In the rows, zero is written as 128.
One turn moves every row onto another: examples first, then more rows asked
J_859: [140 164 152 140 112  75 139 159 132 143 123 116 125 147 166 101  95 107]
J_453: [135 138 145 168 163 133 150 130 143 143  96 134 124 115 105  86  88  99]
J_754: [141 148  82 185 126 110 129 131 141 135 117  87 132 125 137  99  88  90]
J_910: [107 178 138 143 118  99 121 152 133 150 132 101 133 128 146  85  84  86]
J_149: [142 144 131 161 144 105 104 143 142 152  86 151 143 102 124  96  85 114]
J_175: [106 134  95 171 132 115 132 140 143 140 134 128 116 147 121  87  60 127]
J_267: [158 162 149 194 150 112 119 144 166 133 136 140 128 153 140  90  87 107]
J_520: [156 137 145 159 145 115 127 128 129 107 134 104 115 118 121 104  67 141]
J_464: [136 122 147 156  95 139 133 120 141 127 141 140 154 126 132  97 120 139]
J_932: [135 137  95 172 104 123 146  98 137 115 106 132 138 149 123 113  83 111]
J_873: [150 117 129 160 126 125 113 137 136 176 110 149 154 119 126  75  98 120]
J_27: [143 137 133 178 112 112 146 120 157 122 102  80 116 139 147 118  83 106]
J_525: [122 168 101 173 151 113 138 131 132 153 152 104 149 144 126  75  79  95]
J_59: [156 155 105 171 135 128 144 141 127 134 140 171 152 160 142 104 106 120]
J_644: [142 148 144 176 122 117 117 142 130 170 123 116 153 132 161  73 122 142]
J_995: [129 121 116 160  99 100 110 127 135 164 100 118 165 133 132 121  90 119]
J_261: [128 135 134 150 113 145 128 129 146 148 125 166 146 128 116  76  77 100]
J_753: [138 150 161 139 122 101 139 152 144 124 123  91 133 145 154 121  72 126]
J_286: [145 164 125 179 127  87 135 107 168 155 116 122 136 158 135  82  97  84]
J_254: [112 149 107 152 147  99 113 139 126 110 105 123 123 102 142  98  99 117]
J_695: [147 129 132 154 116 134 156 145 127 170 136 113 152 148 141  97 131 136]
J_9: [138 156 113 151 140 129 165 123 116 149 119 120 164  98 159  97  93 133]
J_289: [104 157 139 149 125 111 144 107 132 166  91 113 154 133 135 109  99 145]
J_29: [161 165 154 154 119  93 131 136 123 147 121 142 133 162 132 108 132 129]
J_865: [158 128 133 185 113 132 154  99 133 138 136 123 167 115 151  98  88 112]
J_942: [100 151 121 157 116 127 125 152 141  97 114 136 136 111 129 110 108 123]
J_231: [109 150 131 151 127 110 142 159 142 143 108 118 124 159 133  91  47 124]
J_225: [150 149 112 157 133 113 123 166 155 125 145 131 134 160 117 130 108 111]
J_987: [124 143 131 159 113 140 165 111 152 110 136 151 142 127 116 112 108 121]
J_929: [116 132 137 156 155 122 172 110 142 126 111 124 106 134 124  99  90 108]
J_330: [132 152 131 151 121 127 165 144 144 164 125  92 139 141 143 121 125 142]
J_830: [132 166 154 135 126 120 161 138 131 141 146  95 129 129 132  96  89  82]
J_567: [143 140 152 132 107 136 104 132 134 122 123 147 150 113 113  99  91 117]
J_282: [161 158 154 166 136 105 110 132 133 139 103 153 141 165 131 116 104 136]
J_419: [158 167 119 168 125 104 150 149 123 153 135 164 139 152 154  82 119 113]
J_49: [146 171 128 157 146 123 138 129 114 109 149  96 142 126 113  88  74 124]
J_302: [168 138 116 171 125 108 119 112 131 120  81 128 138 120 141 103  68 113]
J_735: [171 154 113 139 109  91 143 144 150 113 128 112 143 132 153 122 108  98]
J_868: [141 177 124 156 134  95 154 124 122 151 156 114 134 150 128  80 112  87]
J_436: [135 171 125 183 142 116 134 140 139 173 121 102 147 115 162  79 111 133]

J_231 moves to J_453
J_865 moves to J_735
Now these:
J_59 moves to J_330
J_567 moves to J_910
J_29 moves to J_644
J_753 moves to J_149
J_520 moves to J_254
J_754 moves to J_932
J_9 moves to J_225
J_868 moves to J_464

One turn moves every row onto another: examples first, then more rows asked
J_41: [104 150 123 139 179  89 109 165  91 121  97 145 117 151 117 127 139 153
 123 149]
J_34: [112 146 170 116 138 118 128 158 111 140 123 116 144 134 137 111 156 126
 123 154]
J_430: [123 135 121 174 154  97 114 145  93 121 103 175 110 116 106 128 133 161
 129 141]
J_271: [100 132 142 117 128 141 136 156 124 108 142 119 133 127 130  99 114 150
 140 126]
J_219: [136 142 115 136 163  84 134 126 101 141  98 164  97 129 106 133 162 142
 146 140]
J_981: [118 168 112 112 179  87 137 134 113 146 116 141 117 148 116 118 158 110
 135 126]
J_425: [116 113 117 143 155  95 131 116 128 137 122 158 124 141  92 145 150 125
 145 113]
J_205: [118 120 114 153 151  72 131 161  96 131 118 185 116 114 106 124 124 156
 137 130]
J_826: [132 111 101 161 146  94 139 150 116 129 127 190 117 119 107 104 110 125
 133 130]
J_897: [101 135 157 125 129 147 115 162 123 135 126 136 125 125 141  88 122 121
 107 132]
J_416: [108 152 134  92 130 108 157 131 141 123 122 149 130 127 164  96 129 139
 120 133]
J_182: [118 136 144 103 138 101 144 155 142 108 105 138 146 135 153 108 120 153
 115 161]
J_860: [118 147 109 132 146 135 112 115 111 101 113 147 115  99 154 120 114 127
 150 154]
J_165: [124 145 116  90 148 106 147 156 121 109 126 147 111  82 135 133 147 113
 143 153]
J_824: [109 140 132 106 149 124 114 153 140 108 148 149 130  76 125 145 135 123
 139 139]
J_489: [113 169 158 119 143 115 132 153 105 147 109 116 123 117 139  85 131 136
 135 139]
J_316: [ 98 156 114 154 171 117 109 160 109 132 132 174  99 127 123  87 112 146
 129 129]
J_508: [132 102 106 154 150 101 141 126 140 128 120 177 128 140 102 125 130 109
 126 129]
J_996: [110 137 121 141 163 122 129 156 122 126 157 144 142 147  98 123 153  94
 118 125]
J_487: [140 116 115 141 149 103 127 146 140 131 126 189 130 120 101 135 144 105
 102 127]
J_937: [128 138 110 166 148 110 118 139 123 134 127 196 113 100 110 109 117 131
 118 117]
J_70: [111 146 160 104 134 126 132 143 136 150 128 144 130 131 153  94 149 110
 111 143]
J_622: [139 119 116 130 154 109 128 139 113 141 132 154 113 131  84 141 163 110
 142 122]
J_140: [124 133 110 118 143 120 135 148  93  89 108 134 115 102 141 133 136 121
 144 169]
J_44: [111 143 127 123 151 122 102 124 147 102 120 162 136  90 151 142 121 131
 127 153]
J_843: [111 130 119 134 159  68 131 131 109 143 113 171 112 124 104 141 148 153
 147 117]
J_482: [108 151 157 126 138 117 126 164 120 130  89 136 127 121 150  89 119 137
  99 150]
J_844: [109 143 118 148 166 105 131 158 146 123 134 192 129 135 131 103 134 112
  90 147]
J_675: [119 155 133  96 134 118 139 139 121 133 139 130 132 122 148  86 111 144
 153 125]
J_105: [106 126 147 110 125 116 132 160 111 104 133 124 159 139 144 123 131 149
 122 144]

J_826 moves to J_425
J_271 moves to J_105
Now these:
J_34 moves to J_482
J_824 moves to J_140
J_622 moves to J_430
J_41 moves to J_844

